Here is a table of points, one per row:
Array([ 70, -12, -44, -33,  79,  -8,  29,  85, -34,   9, -18, -51,  33, -21,   6,  15,  -4, -14,
        24, -40, -39, -31, -19,  20])
Array([ 37,  47, -47, -35,  14,  38,  26,  19, -30, -43, -11, -38,  22,  -2, -25,  -5, -24, -38,
        30,  33,  20, -10,  13, -27])
Array([ -1,  55, -21, -37,  29,  -7,   6,   9,  -2, -64, -28, -24, -30,  -3,  15,   2, -21, -67,
         8,  24,  -1, -34, -33, -40])
Array([ 59, -28, -35, -13,  70,   3,  19,  99, -34,  17, -20, -35,  21, -11,  19,  17,   5,  -6,
         8, -42, -59, -35, -20,  21])
Array([ 70,  -9, -53, -28,  83,   8,  34,  85, -37,  14, -15, -44,  26, -27,   2,  20,   4,  -5,
        27, -27, -45, -33, -13,  31])
Array([ 27,  19, -33,  26, -13,  72,   0,  58, -31,  12, -73, -31,  -8,  25, -65,  10, -13, -13,
       -14,  10,  23,  -8,  50, -37])
Array([ 12,  11, -33,  46, -59,  79, -25,  69, -10,   0, -67,   0,  13,  52, -50,  16,  -6,  -4,
       -18,  25,  15,  21,  76, -68])
Array([ 45,   6, -26,  14,  20,  41,  14,  90, -23,  20, -40, -17, -23,  25, -10,  24,  19,   2,
       -17, -21, -52, -28,   1,  -4])
Array([ 32,  37, -29, -15,   4,  58,  20,  39, -31, -37, -12, -45,  18,  20, -36,   0, -14,  -7,
        26,  30,   4,  -6,  17, -28])
Array([  1,  12, -25, -18,  10, -16, -15,  52,  -1, -43, -34, -16, -15,  12,  24,  14, -13, -59,
        -5,  -7, -11, -16, -23, -38])
Array([  8,  16, -23,  53, -61,  94, -30,  69,  -7,  11, -69,   6,   7,  60, -46,  19,  -1,  -3,
       -17,  21,  16,  15,  80, -63])
Array([-11,   9, -16,  -4,   4,  -7,  -9,  62,   4, -42, -46,  -1, -31,  20,  28,  15,  -5, -48,
       -18, -13, -26, -22, -18, -43])
Array([ 75,  -7, -49, -25,  87,  -2,  31,  79, -35,  12,  -5, -46,  21, -25,   7,  22,  -4,  -7,
        30, -32, -46, -35, -21,  17])
Array([ 14,  10, -20,  50, -60,  86, -18,  74, -17,   4, -69,  -2,  20,  56, -47,  18,  -7,  -3,
       -17,  24,  22,  25,  79, -72])
Array([ 10,  63, -36, -46,  43,  12,  26,  -8, -14, -71, -13, -34, -16,  -9,  -7, -10, -23, -56,
        26,  36,  12, -23, -23, -37])
Array([ 39, -10, -28,  -9,  51,  -4,  -5,  70, -13,  -3, -37, -22,  -6,  -3,  15,  29,  -7, -27,
         6, -21, -41, -28, -26, -11])
Array([-18,  17, -12,  14, -30,  17,   0,  78, -14, -20, -40,   0, -46,  48,   9,   1,  28, -25,
       -45,  -8, -41, -24,  -2, -39])
Array([ -2,  57, -28, -31,  29,  -4,  13,  11,  -4, -65, -25, -20, -46,  -2,   6,  -2, -17, -71,
         5,  24,   5, -37, -33, -34])
Array([  3,  63, -16, -14, -21,  59,  31,  30, -31, -47, -20, -34, -37,  36, -32, -11,   6, -10,
       -15,  36,  -4, -27,   0, -23])
Array([ 19,  77, -22, -30,  -6,  63,  23,  15, -34, -42, -18, -37, -37,  26, -35,   2, -12, -18,
        17,  44,   4, -27,  -5, -26])
Array([-37, -34, -17,  45, -28, -30, -60,  77,  32, -22, -90,  33, -19,  36,  36,  18,  -6, -76,
       -47, -21,   4,  10,  25, -84])
Array([ 11,  25, -27, -33,  44, -20,   2,  31,   1, -52, -18, -21, -14, -11,  26,  11, -25, -66,
        16,   6, -11, -26, -37, -33])
Array([ -14,   -9,  -16,   31,  -10,  -17,  -43,   72,   10,    1, -100,    2,  -57,   19,    6,
         33,  -12,  -73,  -63,  -16,  -10,  -15,   12,  -49])
Array([ 32,  37, -40, -40,  34,  19,   8,  14, -16, -49,  -2, -31,  18, -17,   1,   5, -24, -51,
        39,  24,  16, -18,  -4, -35])
Array([ 38,  12, -51, -17,  44,  -6, -35,  12,   1, -20, -56, -34,   4, -36, -19,  23, -51, -90,
        23,  23,  37, -10,  24, -47])
Array([ 10,   5, -14,  60, -84,  89, -27,  89, -15,   9, -86,   4,   6,  75, -46,  12,   5,  -4,
       -40,  12,  11,  30,  85, -58])
Array([ -2,  46, -21, -36,  29,  -2,  -4,  13,   1, -64, -18, -27, -29,  -3,   8,  -3, -29, -67,
         4,  30,  -1, -30, -39, -33])
Array([ 70, -14, -46, -25,  81,   1,  35,  80, -39,   6,  -8, -47,  29, -29,   8,   9,   3, -12,
        18, -33, -41, -30, -15,  21])
Array([-15,   6,  -4,  16, -18,   6, -10,  74,   1, -27, -59,   2, -45,  42,  20,  14,  16, -32,
       -40, -17, -46, -24, -11, -32])
Array([   9,   -5,  -48,  -11,   34,  -29,  -49,   12,   23,  -41,  -55,   -6,   51,  -28,   15,
         24,  -60, -107,   31,    8,   49,   23,   19,  -85])
Array([ 41,  57, -32, -23,  -1,  63,  18,  48, -31, -26,  -7, -45,   9,  15, -43,   9,  -4,   0,
        23,  35,  -9, -15,  10,  -6])
Array([ -4,  48, -25, -35,  36,  -5,   6,  15,  -5, -71, -27, -27, -21, -10,   4,  -3, -22, -65,
         8,  19,   3, -29, -33, -34])
Array([ 74,  12, -47, -28,  61,  30,  18,  44, -34, -17,  -8, -53,  39, -28, -19,  20, -24, -17,
        54,   2,  -7, -22,  -7,  -5])
Array([-18,  19,  -4,   7,  -6,  -4,  -2,  67,   4, -34, -44,  13, -65,  36,  30,  20,  22, -41,
       -35, -15, -55, -41, -34, -34])
Array([ 33,  -9, -31,  13,  28,  18,  15,  95, -24,  -1, -39, -17, -10,  19,  -3,  25,  13,  -8,
       -13, -27, -41, -24, -11,   0])
Array([ 74, -13, -44, -21,  79,   6,  31,  76, -41,   8,  -9, -52,  27, -18,   3,  16,  -3,  -4,
        28, -35, -47, -40, -18,  19])
Array([  5,  27, -23, -11,  16, -19, -18,  45,   1, -42, -26, -11, -24,   6,  18,  23, -13, -58,
         0,   0, -21, -21, -25, -37])
Array([ 31,  -8, -50, -16,  46, -24, -37,  25,   1, -29, -57, -33,  13, -33, -14,   4, -52, -96,
        21,  10,  52,   5,  22, -45])
Array([  2,   1, -13,  60, -73,  77, -32,  85, -13,   4, -67,  16,  -1,  68, -36,  22,  -1,  -9,
       -34,  15,   5,  19,  68, -70])
Array([ 31,  45, -38, -32,  25,  40,  22,  12, -28, -47, -11, -36,  16,  -4, -26,   8, -26, -29,
        38,  28,  11, -18,  -3, -32])
Array([ 60,   6, -41, -26,  51,  12,  29,  70, -37,  -8, -25, -49,  23,  -3, -14,  13, -14, -14,
        17,  -9, -16, -17,  -4,   2])
Array([ 37,  10, -52, -17,  45, -18, -39,  19,   1, -20, -59, -36,  11, -36, -18,  18, -58, -93,
        24,  15,  50,  -4,  25, -46])
Array([ 84,  -5, -48, -23,  71,  26,  28,  84, -40,  14, -12, -50,  34, -15, -15,  32,  -2,   1,
        26, -25, -45, -28, -17,  29])
Array([ 71,  16, -39, -11,  41,  40,  26,  60, -44,  -5, -12, -47,  26,  -8, -27,  16,  -5,   7,
        27,   1, -28, -34,  10,  -2])
Array([  2, -15, -38,  11,  28, -29, -42,  42,   6, -22, -78, -16, -23, -17,  -1,  24, -33, -89,
       -15,  -6,  15, -12,  12, -48])
Array([ 10,  35, -13,   6, -15,  65,  20,  60, -26, -21, -34, -22, -28,  49, -20,   4,  18,   6,
       -16,   7, -35, -20,  -4, -21])
Array([  6,  69, -14,  -8, -25,  59,  20,  28, -29, -43, -27, -25, -39,  38, -31,   6,   0,  -8,
       -10,  39, -13, -30,  -6, -22])
Along one direction, these points spread out more than along any other. For each point below, how far along it does it lie, from 0 to 99? The average is 50, and the first point in the table lies past the average.
Array([ 68, -15, -29, -13,  61,  11,  28, 104, -39,  15, -17, -44,  22,  -7,   8,  21,  12,   7,
        11, -44, -49, -34, -18,  27]) 68
Array([ 67,   8, -52, -39,  60,  -6,  12,  53, -34, -15,  -8, -58,  37, -33, -11,  11, -27, -39,
        34,  -5,  -6,  -9,  -2,   5]) 70
Array([ 10,  62, -32, -49,  35,   6,  16,  -3, -12, -71,  -6, -37, -19, -15,  -3, -10, -33, -56,
        24,  36,  16, -32, -27, -30]) 60
Array([-10,   6, -12,   2,   6, -12,  -8,  63,  -1, -38, -30,   1, -29,  19,  31,  11,  -2, -50,
       -19,  -5, -29, -25, -22, -40]) 47
Array([ 34,   8, -61, -22,  50, -29, -37,  19,   4, -18, -61, -37,   7, -48, -16,  21, -56, -98,
        21,  13,  47,   2,  22, -52]) 55
Array([ 38,  22, -48,   9, -23,  73,  -2,  29, -23, -17, -33, -37,  68,  11, -76,  -1, -41, -10,
        33,  48,  61,  30,  89, -55]) 37
Array([ 45,  52, -34, -23,   1,  67,  28,  39, -33, -26,  -9, -41,   3,  20, -38,  11, -10,   3,
        24,  33,  -4, -16,  -1, -21]) 51
Array([ -6,  54,  -3,  -2, -35,  44,  12,  48, -23, -37, -28, -27, -54,  50,  -9,  -3,  17,  -5,
       -20,  26, -24, -33,  -5, -32]) 38
Array([ 34,  30, -48,  -2, -13,  57, -13,  33, -16, -18, -44, -32,  57,   9, -62,   6, -47, -26,
        30,  50,  64,  24,  77, -62]) 38
Array([ 64,   5, -38, -14,  41,  34,  23,  65, -28,  -3, -25, -44,  22,   0, -20,  19,  -4,  -8,
        27, -12, -20, -22,  -1,   2]) 61
Array([ -4,  79,  -7,  -2, -28,  61,  17,  36, -15, -26, -51,  -8, -75,  49, -19,  12,  10,  -8,
       -27,  22, -32, -35, -14, -31]) 37
Array([-31,  42,   2,   1, -20,   3,  -5,  56,   1, -41, -52,  13, -83,  48,  27,   5,  20, -49,
       -53,  -3, -40, -35, -24, -38]) 37
Array([ 20,  52, -17,   0,  -4,  79,  28,  43, -32, -23, -15, -22, -19,  37, -21,  10,   8,   8,
         8,  27, -29, -28,   1, -29]) 45
Array([ 61, -25, -34, -12,  64,   7,  31,  96, -44,  12,  -5, -44,  21,  -4,   5,   4,  21,  -1,
         1, -41, -50, -29,  -4,  24]) 67
Array([ 52,  11, -40, -20,  52,  31,  28,  57, -36,  -7, -23, -42,  12,   1, -15,  18,  -6, -11,
        25, -14, -25, -25,  -4,  -3]) 62
Array([ 44,  52, -35, -36,  30,  43,  35,  16, -29, -42,   9, -43,  15,  -2, -24,  -1, -13, -11,
        46,  39,   2, -21,  -2, -23]) 60
Array([  6,  -5, -43, -13,  36, -43, -43,  35,   1, -20, -64, -26, -14, -31,   4,  10, -43, -97,
        -3,   4,  36, -19,  13, -50]) 51
Array([ 39,  22, -42,  22, -22,  64, -10,  60, -29,  15, -68, -37, -15,  24, -70,  14, -16,  -8,
       -11,  24,  24,  -9,  56, -32]) 35
Array([ 21,  -6, -45,  -8,  35, -24, -45,  23,   6, -24, -69, -18, -11, -26,  -2,  17, -47, -89,
         9,   0,  36, -14,  11, -56]) 50
Array([ 25,  53, -24, -12,  -7,  60,  23,  63, -36, -27, -22, -32,  -7,  40, -27,  -7,  11,   3,
         8,  12, -13, -23,   4, -20]) 46
Array([ 10,  10, -30,  57, -35,  62, -16,  70, -14,  18, -96,   1, -55,  45, -31,  26,   7, -16,
       -55,   5,  -6,  -9,  47, -50]) 24
Array([ 38,  14, -40,  17, -39,  73, -13,  51, -18, -11, -45, -33,  50,  24, -62,   8, -33,  -8,
        23,  46,  55,  34,  78, -61]) 32
Array([ 14,  38, -11,  -1, -26,  49,  17,  75, -26, -25, -37, -28, -26,  49, -14,   4,  18,   6,
       -20,  -1, -19, -11,  -1, -25]) 40
Array([-17,  12,  -3,   5,  -9,   2, -13,  66,   8, -25, -50,   6, -63,  42,  35,  25,  10, -35,
       -41, -16, -57, -39, -38, -30]) 42
Array([ 37,  13, -56, -20,  53, -26, -30,  14,   0, -28, -66, -38,  14, -44, -14,  18, -48, -99,
        11,  11,  51,   1,  27, -47]) 55
Array([  9,  13, -25,  47, -60,  93, -13,  63, -10,   2, -75,   5,  15,  55, -52,  21,  -5,  -2,
       -18,  18,  21,  26,  72, -68]) 19
Array([ 80, -15, -43, -29,  65,   4,  35,  91, -48,   4,  -4, -58,  43, -14, -10,   7,   0,   2,
        20, -40, -41, -26,  -9,  25]) 72
Array([ -5,  16, -14, -19,  37, -25,   9,  42,  -1, -55, -33,  -8, -22,   4,  36,   0,  -2, -52,
       -12, -14, -19, -15, -34, -24]) 55
Array([ 26, -17, -25,   1,  26, -13,   1,  95, -13,  -2, -39, -14, -13,  10,  20,  20,  12, -28,
       -18, -37, -46, -28, -20,  -5]) 54
Array([ 69, -21, -34, -15,  59,  20,  25, 101, -39,  17, -24, -44,  21,  -2,   2,  28,   6,  13,
        13, -40, -50, -31, -18,  24]) 67
Array([ 53,  -2, -41, -25,  52,  26,  31,  67, -41, -11, -15, -50,  33,  -5, -15,   1,   0,  -1,
        21,  -5, -13, -11,  11,   4]) 63
Array([ 66,  13, -34, -13,  45,  47,  18,  58, -38,  -1, -19, -42,  18,   3, -25,  22,  -7,   6,
        36,   4, -26, -25,   1,   2]) 61
Array([ 35,  43, -44, -37,  21,  32,  17,  21, -27, -46,   2, -43,  19,  -7, -32,  -3, -22, -26,
        40,  38,  12, -21,   2, -28]) 58
